In the data rows, the value 500 means zero.
Every row has a hidden score from 0 to 30. What is each row's score? 15 is about the middle. The score is a weighted sum of the row's numbers plus the product of two more (or one squared), each taken from its middle value.
[471,538,388,455,380,593,532,462,532,492,480,598,367,405,393,511,468,610,587,507,502,452,631,343,371] 14
[496,499,478,508,519,490,500,477,491,540,493,474,562,540,515,576,599,440,462,550,418,411,568,480,489] 13
[507,485,515,516,506,572,573,426,433,554,541,499,515,512,450,575,546,511,506,560,452,432,587,402,431] 15
[504,563,359,389,299,673,540,499,545,466,511,640,311,377,336,546,444,615,572,494,525,465,642,257,344] 13
[481,593,347,430,300,674,584,455,536,497,489,660,302,342,334,531,445,637,622,517,482,411,687,272,331] 11
[485,478,473,525,517,520,501,410,478,560,516,467,591,558,527,612,647,427,482,606,374,376,624,430,434] 16
[498,486,464,506,518,480,436,482,587,439,483,469,527,540,512,475,523,537,477,453,560,562,477,478,447] 17
[490,508,494,488,467,515,498,526,500,490,487,526,485,512,632,112,245,734,681,522,576,632,350,638,572] 18
[809,801,361,490,609,341,397,622,701,122,145,059,740,574,551,465,449,472,391,286,677,661,383,581,571] 9
[515,533,414,436,365,621,525,486,542,474,552,567,416,441,402,527,460,591,537,526,504,470,605,307,361] 15
[514,559,342,441,521,260,164,636,809,271,379,444,548,528,552,442,555,440,338,264,716,684,326,624,492] 17
[483,536,461,389,325,630,559,546,486,494,530,618,398,505,734,000,000,999,865,568,653,739,265,658,575] 24
[460,414,607,588,632,457,507,454,479,516,478,446,566,542,535,509,543,481,497,502,505,515,450,555,531] 15
[505,455,569,531,547,561,600,437,386,603,555,489,542,543,517,567,536,455,485,584,416,428,549,465,514] 13
[543,571,404,358,313,633,524,566,539,439,556,589,355,419,390,507,421,558,535,497,516,494,580,322,406] 12
[534,566,442,444,473,444,415,580,576,408,450,506,446,446,462,518,473,473,455,396,588,580,442,531,517] 12
[479,597,295,383,268,644,503,484,607,445,463,663,283,321,314,522,457,647,610,493,519,445,688,250,305] 13
[514,488,490,510,491,539,519,441,493,526,531,468,559,534,506,565,552,481,493,575,423,428,592,419,441] 15
[498,525,489,502,491,502,522,482,451,559,496,504,522,509,504,609,598,405,480,579,372,365,594,500,502] 10
[526,495,594,563,620,340,422,616,552,388,430,432,505,485,455,603,521,387,327,282,669,667,332,624,599] 15
[404,335,619,476,458,533,510,530,457,592,674,609,465,539,554,460,482,478,489,554,482,536,425,551,528] 17
[499,538,473,473,466,478,468,564,534,434,445,517,421,432,465,441,424,544,503,409,573,577,443,528,517] 12
[462,444,530,539,565,462,457,476,508,511,501,479,552,515,424,747,710,319,362,454,467,432,573,438,459] 18
[521,523,517,475,492,450,478,573,490,501,494,515,462,457,443,663,567,343,385,450,486,469,510,535,571] 10
[516,490,525,455,481,482,504,542,463,522,541,513,511,522,538,476,456,463,480,528,486,515,438,569,573] 14
[519,536,431,408,369,624,532,517,518,470,547,566,414,442,420,523,464,571,532,523,505,479,597,327,409] 16
[575,506,543,509,639,318,353,585,556,416,487,263,776,723,759,342,521,395,378,471,548,619,269,757,662] 16
[519,529,481,468,435,544,521,503,485,488,513,516,472,482,475,528,490,502,514,525,484,463,549,433,463] 15
[476,518,453,471,450,530,477,491,534,486,494,563,445,473,525,333,389,659,624,499,551,564,449,515,491] 16
[509,529,507,524,529,468,507,502,482,509,470,497,494,484,489,485,479,498,493,450,539,541,459,540,528] 14
[591,538,526,563,657,383,445,499,537,443,416,249,766,671,619,610,675,297,346,483,444,451,489,577,544] 12
[679,680,378,523,596,409,404,526,673,241,266,193,692,580,543,477,528,515,445,368,647,607,427,524,489] 15
[448,422,626,617,575,547,678,385,283,705,511,541,497,483,488,619,590,462,594,683,287,280,665,484,545] 13
[413,314,766,706,725,422,565,456,374,577,481,452,550,519,540,514,517,473,492,514,475,513,423,648,617] 25
[526,450,577,517,553,532,554,466,449,532,577,470,541,546,504,528,493,499,466,487,531,559,455,498,492] 16
[459,452,538,566,554,507,536,450,510,501,488,529,453,458,477,421,431,612,548,416,604,595,442,512,484] 24
[447,480,513,568,555,485,526,433,498,528,462,536,455,452,483,433,470,581,559,459,553,541,469,547,497] 19
[396,363,659,647,626,425,530,445,455,566,438,512,513,489,517,487,522,496,533,477,508,501,460,625,566] 17
[498,629,263,394,500,133,005,736,957,131,270,425,523,497,561,390,526,431,283,119,823,786,232,722,541] 16
[537,505,538,497,509,456,499,566,483,470,508,462,513,523,538,477,452,459,460,473,527,550,430,563,563] 14
[403,286,792,732,772,413,578,429,396,564,461,425,570,518,499,571,573,446,478,474,498,503,444,630,596] 29
[581,510,545,482,526,504,520,518,436,515,549,376,645,609,559,602,588,343,399,579,396,416,543,481,521] 14
[412,385,645,654,664,444,555,420,411,583,464,500,501,485,484,516,531,494,532,503,499,485,491,573,530] 21
[468,407,617,538,589,459,489,514,447,557,593,504,543,554,534,535,523,440,444,524,482,509,460,529,521] 15
[470,478,568,578,564,477,576,445,396,589,462,487,521,482,518,557,548,449,530,571,381,393,556,538,554] 11
[491,536,384,396,315,665,541,450,546,488,542,611,376,416,382,521,460,624,561,520,504,468,634,280,335] 15
[551,535,511,519,527,490,549,501,420,559,467,440,572,535,526,590,578,394,478,596,367,365,584,515,547] 9
[615,588,529,577,666,357,468,512,506,422,340,245,723,609,556,664,684,271,331,452,449,437,507,592,608] 10
[478,474,492,492,489,517,508,488,540,485,511,499,537,545,654,128,284,756,663,526,589,633,348,601,517] 21
[505,476,507,463,441,594,588,472,452,529,585,557,467,513,578,185,235,788,734,620,536,577,420,512,482] 20
[478,511,491,547,472,605,652,374,311,718,522,542,525,490,456,765,722,353,529,769,155,138,815,367,465] 11
[282,260,633,513,466,517,449,516,519,588,630,711,366,449,510,388,459,546,523,467,545,557,426,556,517] 26
[520,328,872,795,972,267,532,463,397,487,488,292,655,550,412,826,672,297,277,354,591,584,407,564,570] 28
[474,488,481,532,525,547,550,411,473,561,550,518,503,508,473,546,559,524,527,530,481,473,549,428,430] 18
[595,536,531,499,546,465,534,547,445,508,509,363,632,588,577,602,582,326,389,558,385,403,534,534,587] 11
[508,555,389,490,446,569,504,442,544,477,479,529,476,479,490,379,427,672,615,506,544,527,539,413,396] 18
[469,486,538,554,544,437,496,493,474,537,468,507,489,440,427,754,667,292,370,437,457,423,572,514,527] 12
[498,489,487,506,500,505,496,477,530,489,509,488,528,540,554,398,447,577,547,520,513,534,468,507,479] 15
[487,421,658,648,761,365,466,441,473,496,475,390,609,549,497,602,585,441,415,446,540,554,443,552,507] 16
[494,581,325,323,158,797,626,502,498,510,596,724,244,324,308,516,385,676,633,527,502,447,694,189,305] 21
[521,552,495,546,540,478,548,462,431,570,439,459,552,510,521,578,592,406,497,579,362,362,591,529,550] 8
[307,276,673,560,506,504,484,504,490,571,565,668,370,423,422,595,554,428,421,415,532,517,497,518,498] 16
[473,583,341,420,361,542,455,494,535,519,487,569,453,476,509,496,545,463,464,444,525,508,501,522,488] 16
[519,512,519,517,514,530,550,459,408,579,533,518,492,489,512,496,487,484,544,559,449,461,519,526,543] 14
[532,546,430,412,343,633,557,516,513,475,553,579,393,433,404,517,434,576,536,531,492,479,595,337,400] 13
[511,435,616,536,558,540,591,467,391,581,579,452,590,560,524,580,545,418,494,629,361,391,562,481,533] 13
[475,513,487,547,556,430,450,493,543,471,433,472,517,498,514,458,501,509,486,446,545,543,448,580,537] 16
[528,541,429,389,329,661,550,513,510,466,602,576,388,444,402,527,431,578,530,537,488,473,603,280,375] 14
[205,200,610,544,473,523,428,446,545,611,651,769,346,470,514,374,480,599,534,470,568,569,432,532,433] 29
[469,426,598,640,610,555,657,337,345,655,485,473,560,537,520,514,538,531,588,616,393,403,565,526,519] 14
[573,480,531,466,465,609,617,449,343,628,650,442,634,618,539,669,631,375,487,749,246,272,683,346,456] 29
[356,338,634,539,499,522,521,493,458,588,563,642,388,450,486,451,461,519,501,458,548,549,445,553,534] 19
[526,495,565,537,519,540,595,488,363,604,521,506,495,508,501,546,505,458,512,569,418,424,547,519,539] 9
[490,573,303,317,156,812,636,459,534,502,590,738,235,312,276,538,392,696,627,556,491,415,744,115,246] 16
[428,451,530,538,538,480,503,464,511,531,474,547,468,462,484,475,497,505,495,455,537,518,470,546,499] 14
[476,441,572,588,555,544,595,397,393,621,547,494,549,550,506,602,618,475,529,641,349,353,618,453,473] 14
[503,508,520,447,440,491,491,584,472,500,551,538,443,484,547,427,408,476,455,435,587,614,351,627,605] 14
[369,316,648,554,554,458,479,517,480,550,577,587,458,494,515,458,468,497,468,459,550,559,439,563,540] 27
[535,537,488,565,561,482,536,416,423,581,437,415,633,547,542,644,662,367,488,624,315,304,635,499,516] 13
[365,290,748,696,700,494,599,389,380,636,535,519,518,506,491,535,541,493,523,533,492,480,489,555,516] 23
[504,502,425,420,378,623,532,482,544,471,561,560,437,468,423,534,482,560,530,526,499,479,593,314,371] 17
[499,515,432,438,431,563,513,440,494,536,567,490,573,558,544,485,542,482,460,500,509,521,476,504,471] 25
[657,589,560,544,662,370,470,559,493,408,405,200,755,672,580,703,660,231,305,478,440,439,494,568,615] 11
[570,574,400,383,365,552,497,575,531,445,547,560,413,433,395,621,485,448,451,487,491,474,564,366,439] 16
[480,404,698,689,793,311,457,486,498,457,430,361,597,521,483,616,582,408,398,394,566,544,420,607,567] 29
[531,535,499,455,480,460,482,576,509,447,470,503,453,470,510,425,390,525,500,421,587,578,420,568,558] 15
[480,535,403,465,543,289,242,597,684,372,484,504,494,519,527,477,540,448,400,359,635,645,342,619,535] 18
[538,502,530,497,466,635,690,390,269,728,614,479,608,590,533,703,671,354,555,846,105,123,785,361,510] 17
[291,229,666,554,521,515,471,489,525,560,630,652,409,466,432,625,601,420,387,434,531,524,495,454,420] 17
[493,549,439,518,568,404,413,496,532,492,456,499,500,482,500,500,541,491,494,460,535,543,458,578,535] 16
[481,488,496,483,456,527,530,504,430,602,566,564,486,515,546,515,536,449,516,583,400,433,504,559,556] 14
[505,553,488,537,529,466,524,491,470,534,430,467,538,503,528,542,555,446,514,531,433,419,541,548,547] 12
[484,488,569,559,546,493,559,508,451,512,480,525,434,429,465,455,429,538,521,406,596,579,417,561,538] 16
[528,554,427,455,392,565,563,485,436,577,516,536,493,488,538,468,510,452,490,510,443,469,491,564,565] 14
[503,620,276,381,500,171,038,728,936,149,316,417,537,520,558,405,550,412,296,148,795,792,239,695,523] 14
[519,602,335,328,195,770,619,500,487,498,544,708,220,301,284,545,371,655,640,553,460,396,739,164,311] 10
[459,480,475,500,489,483,482,484,488,569,508,550,512,516,549,461,523,490,539,537,451,480,461,601,528] 16
[519,557,406,391,301,667,563,513,513,482,540,612,355,408,384,508,412,590,556,512,517,483,599,318,411] 14
[524,554,469,445,410,569,540,520,468,501,495,544,419,447,457,513,452,510,533,524,469,469,561,424,489] 11
[512,514,490,547,481,619,673,362,304,734,553,506,564,532,508,696,690,397,588,824,128,113,796,377,468] 9
[526,580,388,394,286,654,591,506,488,500,490,647,294,335,354,519,386,604,612,523,483,442,645,307,403] 12
[694,635,514,563,665,419,495,503,539,337,335,177,730,604,565,504,501,468,412,424,584,571,421,555,558] 13
[519,421,611,551,518,617,665,411,300,684,627,498,560,563,511,650,590,398,533,731,248,265,684,390,490] 12
[496,508,505,544,589,423,442,495,546,470,452,434,576,528,549,472,541,478,468,452,535,551,438,596,543] 15
[551,499,591,522,509,577,666,473,292,654,551,485,543,536,524,581,524,419,548,681,293,317,612,503,571] 10
[489,401,681,580,567,550,666,463,277,669,582,515,502,500,496,599,522,436,540,654,333,364,581,494,579] 14
[365,336,613,503,449,531,507,520,433,615,632,651,418,492,543,437,473,464,517,546,462,502,431,598,568] 13
[498,540,364,371,275,715,567,470,537,485,571,638,342,400,356,521,454,625,574,527,507,466,650,236,307] 16
[528,479,516,455,483,470,426,564,547,441,553,414,613,599,605,444,501,438,376,407,594,624,327,626,568] 18
[512,492,514,470,429,628,603,484,426,543,588,560,431,509,580,147,212,823,740,630,518,588,408,518,505] 17
[634,636,466,622,688,388,477,449,574,342,258,211,708,555,538,497,540,499,463,381,605,569,454,575,519] 15
[512,521,500,511,520,523,545,446,435,569,488,465,579,540,525,586,601,434,508,600,353,369,605,483,513] 15
[541,539,430,396,367,629,547,524,512,470,562,560,415,444,397,520,436,565,539,523,487,479,585,330,406] 14
[492,576,378,485,428,580,538,430,520,506,452,550,446,465,556,192,304,786,721,543,572,575,460,501,449] 18
[458,539,460,499,429,581,594,450,446,554,478,610,390,425,571,124,217,837,807,592,531,568,436,564,535] 20
[400,298,747,660,667,488,595,424,376,607,567,498,527,530,506,535,537,490,492,528,468,499,471,538,540] 21
[458,434,541,589,592,460,497,428,481,562,549,474,570,550,526,577,623,450,488,568,425,415,550,474,459] 18
[438,502,485,540,534,451,465,466,511,526,444,530,470,466,487,520,549,480,485,435,549,543,435,621,552] 12
[528,460,595,541,575,483,532,506,443,518,516,418,591,569,556,499,500,446,459,537,457,484,474,576,585] 14
[506,485,507,526,529,498,504,478,502,507,494,493,517,509,537,376,430,605,576,540,517,537,451,538,519] 18
[483,547,370,436,350,643,533,454,552,480,504,600,391,422,378,542,484,621,586,532,508,446,657,255,313] 19
[836,840,337,517,657,326,352,605,791,021,083,000,826,616,549,490,506,474,357,247,746,702,370,558,532] 17
[321,281,656,542,498,533,520,482,453,589,628,649,398,480,486,454,479,522,501,469,542,553,452,515,479] 19
[475,510,416,485,536,363,304,534,680,379,446,446,556,556,545,473,557,477,419,380,608,596,412,571,477] 16
[496,552,376,428,545,238,183,667,697,374,535,554,478,511,526,489,529,418,372,349,649,689,285,669,547] 20
[523,581,410,400,297,668,619,499,451,514,520,647,305,342,347,520,378,625,634,555,463,415,655,304,412] 13
[562,540,506,446,503,412,412,607,557,412,487,458,507,513,506,508,486,432,402,406,594,596,385,577,561] 13
[522,635,321,435,443,362,348,570,638,411,383,533,443,443,509,417,474,529,503,401,589,576,431,609,537] 14
[518,437,600,527,561,496,544,504,439,529,560,447,582,569,540,505,509,458,474,558,452,500,472,534,543] 15
[532,614,335,323,212,689,552,542,546,446,535,669,260,346,319,531,366,622,574,506,520,461,666,238,353] 11
[501,428,729,741,844,297,506,458,439,499,406,383,548,476,396,743,628,345,355,342,601,559,440,594,584] 27
[520,558,455,440,529,324,327,638,574,454,516,554,449,478,514,491,476,444,432,422,582,610,344,650,583] 13
[514,538,474,446,473,416,423,591,551,447,463,518,441,464,491,532,495,422,421,410,551,545,444,553,565] 12
[515,485,600,549,597,394,465,599,484,452,479,479,481,472,468,579,485,399,369,341,629,627,358,618,606] 15
[497,480,497,516,538,480,457,481,549,461,507,453,562,547,531,485,526,492,450,482,534,544,462,500,482] 16
[425,459,516,478,399,558,550,491,436,597,540,618,420,471,528,427,471,488,499,479,503,505,456,588,570] 12
[519,507,532,494,500,587,626,426,357,625,619,546,493,503,527,448,427,572,567,582,467,493,489,480,504] 18
[467,555,342,407,287,672,559,453,540,494,508,655,319,372,340,521,447,649,613,517,486,446,667,268,317] 15
[471,461,473,541,584,421,387,485,615,420,447,443,563,550,524,441,538,535,453,394,613,607,413,557,470] 19
[508,510,505,523,540,452,467,523,513,470,450,468,520,510,519,469,496,483,480,462,532,531,455,571,545] 13
[510,503,457,484,477,518,490,494,539,466,495,507,487,475,479,493,503,532,509,488,529,508,522,448,459] 19
[506,559,374,387,325,613,491,536,563,438,522,599,369,411,399,518,442,589,535,494,522,493,602,314,372] 14
[505,504,486,524,493,552,563,408,405,621,540,494,560,553,491,655,656,414,508,677,283,279,681,415,454] 14
[651,694,362,488,569,366,388,561,703,227,236,244,638,538,529,445,485,510,447,321,644,629,417,571,525] 11
[556,624,309,346,460,181,061,814,876,163,377,441,487,517,579,388,463,379,257,151,790,791,208,723,609] 18
[478,475,567,615,583,552,652,365,314,678,490,481,572,539,532,575,598,471,573,693,294,293,635,504,528] 11
[522,533,429,433,501,360,270,634,696,333,491,432,565,577,563,448,517,430,361,355,645,658,348,576,519] 16
[485,495,528,512,511,484,505,497,503,501,496,494,528,543,658,131,279,714,664,526,577,636,324,669,576] 17
[484,400,694,585,582,607,712,429,242,704,641,556,481,511,536,455,402,553,589,624,423,470,490,533,570] 16
[470,422,560,558,584,500,537,407,422,618,572,487,588,572,502,625,635,413,486,655,334,342,623,427,453] 14
[501,440,568,563,569,573,617,380,379,637,567,451,609,569,537,576,601,454,533,674,325,338,609,452,489] 13
[548,569,442,388,327,638,560,552,483,478,538,587,359,416,403,509,392,548,567,519,492,480,584,353,440] 12
[486,491,540,517,512,504,554,491,423,551,503,519,467,492,482,557,513,447,479,513,453,447,528,514,532] 10
[468,376,641,595,614,528,590,419,390,583,590,525,505,515,451,566,527,499,472,477,545,544,474,464,471] 21
[487,523,431,444,373,619,540,478,515,499,518,595,416,462,557,165,238,787,722,556,559,597,446,507,467] 16
[495,538,475,514,527,437,446,519,562,435,389,466,508,478,511,457,496,499,486,420,561,552,450,584,551] 13
[555,518,536,496,450,635,680,417,278,714,611,497,572,573,523,690,634,359,554,828,140,153,779,371,504] 14
[530,510,517,474,482,473,491,556,495,483,476,451,550,553,585,432,467,430,422,432,554,594,350,676,630] 11
[510,604,278,397,502,175,058,702,930,160,321,415,539,526,563,409,539,420,292,153,799,767,249,674,523] 18
[685,757,340,529,596,357,409,529,686,219,169,184,664,536,526,448,488,531,483,337,638,600,435,567,524] 10
[466,481,464,492,429,595,574,427,421,617,554,543,509,528,534,536,568,466,523,606,385,392,592,476,491] 14
[490,547,398,500,486,463,422,480,599,460,452,508,495,479,459,585,600,472,471,463,517,489,540,456,435] 16
[714,689,400,469,567,421,417,575,659,224,312,177,711,599,551,474,466,488,429,377,619,614,405,504,500] 14
[496,575,340,441,429,511,423,479,612,448,471,552,443,448,384,630,609,494,474,467,515,459,606,369,383] 16
[459,349,734,703,805,363,493,448,473,500,473,386,599,555,479,616,607,423,412,450,548,555,442,555,526] 24
[551,548,502,539,577,452,509,473,463,535,434,369,636,573,578,613,644,344,441,561,369,378,567,532,547] 9
[691,602,533,553,670,430,489,531,559,321,368,154,756,648,593,535,536,429,381,412,574,590,411,536,540] 12
[538,562,420,425,415,611,548,475,507,482,558,513,487,538,576,218,279,755,663,556,567,591,440,458,452] 18
[500,417,646,606,712,332,409,521,488,501,515,346,691,651,618,563,620,312,346,464,502,540,378,665,608] 14
[497,473,488,437,436,569,498,517,503,498,612,516,503,547,501,504,489,503,475,552,473,509,494,448,464] 14
[528,478,512,483,456,644,637,436,380,606,649,566,485,527,534,347,363,664,629,610,497,520,486,448,472] 21
[480,480,503,543,556,483,487,474,522,464,475,468,531,500,494,489,507,542,485,413,597,572,456,491,449] 19
[401,392,585,542,520,469,464,507,506,528,554,573,470,487,516,444,483,522,480,465,532,554,427,557,521] 16
[510,545,495,579,616,396,458,474,543,458,339,398,569,504,536,492,567,481,479,425,528,519,457,640,564] 12
[523,567,490,538,536,511,575,442,391,601,450,443,571,522,534,619,632,372,495,634,291,294,649,501,540] 6
[496,477,570,516,558,425,470,558,494,496,493,495,479,457,404,769,649,264,307,395,497,458,532,497,546] 10
[534,496,569,515,525,547,625,469,366,602,543,499,532,494,499,554,510,451,515,583,406,418,546,494,557] 15
[607,582,526,595,678,324,443,494,511,442,343,193,794,672,638,623,713,253,331,473,422,427,492,637,610] 11
[467,419,668,591,571,592,703,425,233,702,598,581,438,471,462,500,435,541,587,612,430,442,540,514,561] 16
[545,522,519,491,525,413,431,589,534,421,457,442,505,488,469,599,551,383,373,385,578,561,438,541,547] 14
[475,529,475,519,442,592,613,455,437,570,481,612,370,423,573,108,188,855,828,614,536,561,433,579,537] 26
[309,305,649,599,556,457,477,477,478,579,526,653,397,429,499,437,490,522,527,450,545,543,448,598,532] 25
[548,610,276,346,486,147,000,786,996,089,361,389,553,561,580,393,534,374,228,119,841,831,192,686,539] 18
[510,601,296,276,102,860,660,491,496,501,618,759,191,297,265,542,351,692,649,565,476,418,756,094,262] 17
[531,483,524,502,477,644,660,380,305,711,631,469,635,600,542,707,701,365,535,842,127,141,790,321,439] 21
[497,528,453,486,462,523,485,491,526,474,463,516,463,477,475,492,490,542,520,484,532,501,531,464,460] 14
[504,501,525,543,565,428,470,517,523,475,464,436,559,531,544,464,497,467,469,460,541,545,431,593,554] 15
[467,523,477,511,582,346,403,538,474,578,564,636,395,426,473,508,475,503,527,479,553,585,356,664,592] 18
[514,521,526,499,484,516,561,526,417,545,485,523,459,481,545,379,391,572,602,567,467,495,471,578,580] 12
[506,632,269,369,491,131,019,758,970,124,278,419,513,502,565,391,516,414,263,117,814,805,216,710,556] 14
